Read these off the row that follows.
1) The entry just right of 151?
2) The entry just left of 186?
3) The entry just right of 213?
203,213,26,151,186
1) 186
2) 151
3) 26

Questions about the table below.
1) What is the entry just right of -1.60?
2) What is the first entry in reading order?
3) What is the entry just right of the smallest entry?
4) What is the second largest entry?
array([[-5.26, -0.85, -0.57, -0.80,  0.14, -1.94, -1.20, -0.05, -0.92,
        -3.11,  0.85, -1.48, -1.51, -1.68],
       [-2.12, -1.51, -1.29, -1.60, -1.78, -0.84, -2.08, -2.03, -0.58,
        -0.46, -2.09, -2.88, -2.21, -1.81],
       [ 2.68, -4.67, -4.03, -0.09, -0.02,  0.01, -2.84, -1.12, -0.20,
        -1.46, -1.27, -2.58, -1.98, -1.44],
       [ 0.19, -0.55, -0.97, -5.09, -1.00,  0.43, -1.62,  1.27, -1.37,
         0.61, -0.08,  0.39,  2.37,  0.69]])
1) -1.78
2) -5.26
3) -0.85
4) 2.37

Questions about the grid below. Counting starts at 0.
1) What is the entry just left of -2.18?
2) What is the entry in the bottom-right corner?
3) What is the entry in row 1 and column 0?
4) What is the entry just right of 2.02?
5) What is the entry in row 0 and column 2?
6) What is the top-left entry?
7) What is the entry just right of -1.90?
8) What is the entry just right of -1.50?
array([[ 2.34, -1.37, -1.43, -1.32, -1.50, -1.71,  2.02, -1.46],
       [ 0.56, -2.02, -2.18, -1.90, -0.27,  0.06,  0.46, -0.47]])
1) -2.02
2) -0.47
3) 0.56
4) -1.46
5) -1.43
6) 2.34
7) -0.27
8) -1.71

arr =
[[ 4.93  5.29  1.21  1.77  0.79]
 [-3.87 -4.27 -1.69 -3.70 -3.60]
 [-1.46  0.01 -5.27  3.31 -4.20]
 [ 4.88  5.33  1.27  1.21  1.35]
 [-1.02 -1.21 -4.71  2.95 -3.60]
 [-1.75 -3.42  3.20 -4.68  2.84]
 [ 1.23 -2.29  4.93 -4.60  3.52]
 [ 6.00  5.94  1.03  2.37 -3.21]
 [ 6.16  6.01 -0.64  3.11 -1.20]
 [ 5.04  5.38  3.14 -0.13  0.79]
 [-1.31 -1.74 -0.53 -3.28  1.94]
 [-1.73  0.32 -5.04  3.22 -4.76]]
Counting starts at 0.
The maximum: 6.16
The entry directly below -1.02: -1.75
The entry in row 1 and column 0 -> -3.87
Give the entry at row 2, column 0.
-1.46
Give the entry in row 0 and column 1.
5.29
The top-right entry is 0.79
Give the bottom entry of the column that holds the largest entry.
-1.73
Give the entry at row 0, column 2.
1.21
The entry directly above -4.76 -> 1.94
Give the entry directly above 2.95.
1.21
The entry directly below 5.33 is -1.21
The top-left entry: 4.93
Give the entry directly above 1.94.
0.79
The bottom entry of the column that holds the smallest entry is -5.04
Give the entry in the bottom-right corner.
-4.76
Give the entry at row 2, column 1.
0.01
The entry just right of 6.01: -0.64
Give the entry at row 1, column 2.
-1.69
The entry just right of the largest entry is 6.01
Give the entry just right of -3.70.
-3.60
The entry directly below 6.01 -> 5.38
The entry directly above -0.53 -> 3.14
The entry just right of 0.01: -5.27
Give the entry directly below -4.60.
2.37
The entry just right of -1.73 is 0.32
The entry in row 1 and column 1 is -4.27
The entry just right of the smallest entry is 3.31
Give the entry just right of -1.69.
-3.70
The entry directly above -0.64 -> 1.03

[-1.89  1.93 -0.24 -0.50 -0.93 -2.31  5.53]
The entry just left of 1.93 is -1.89
The last entry is 5.53
Find the 2nd entry.
1.93
The entry just left of -0.50: -0.24
Find the 4th entry.
-0.50
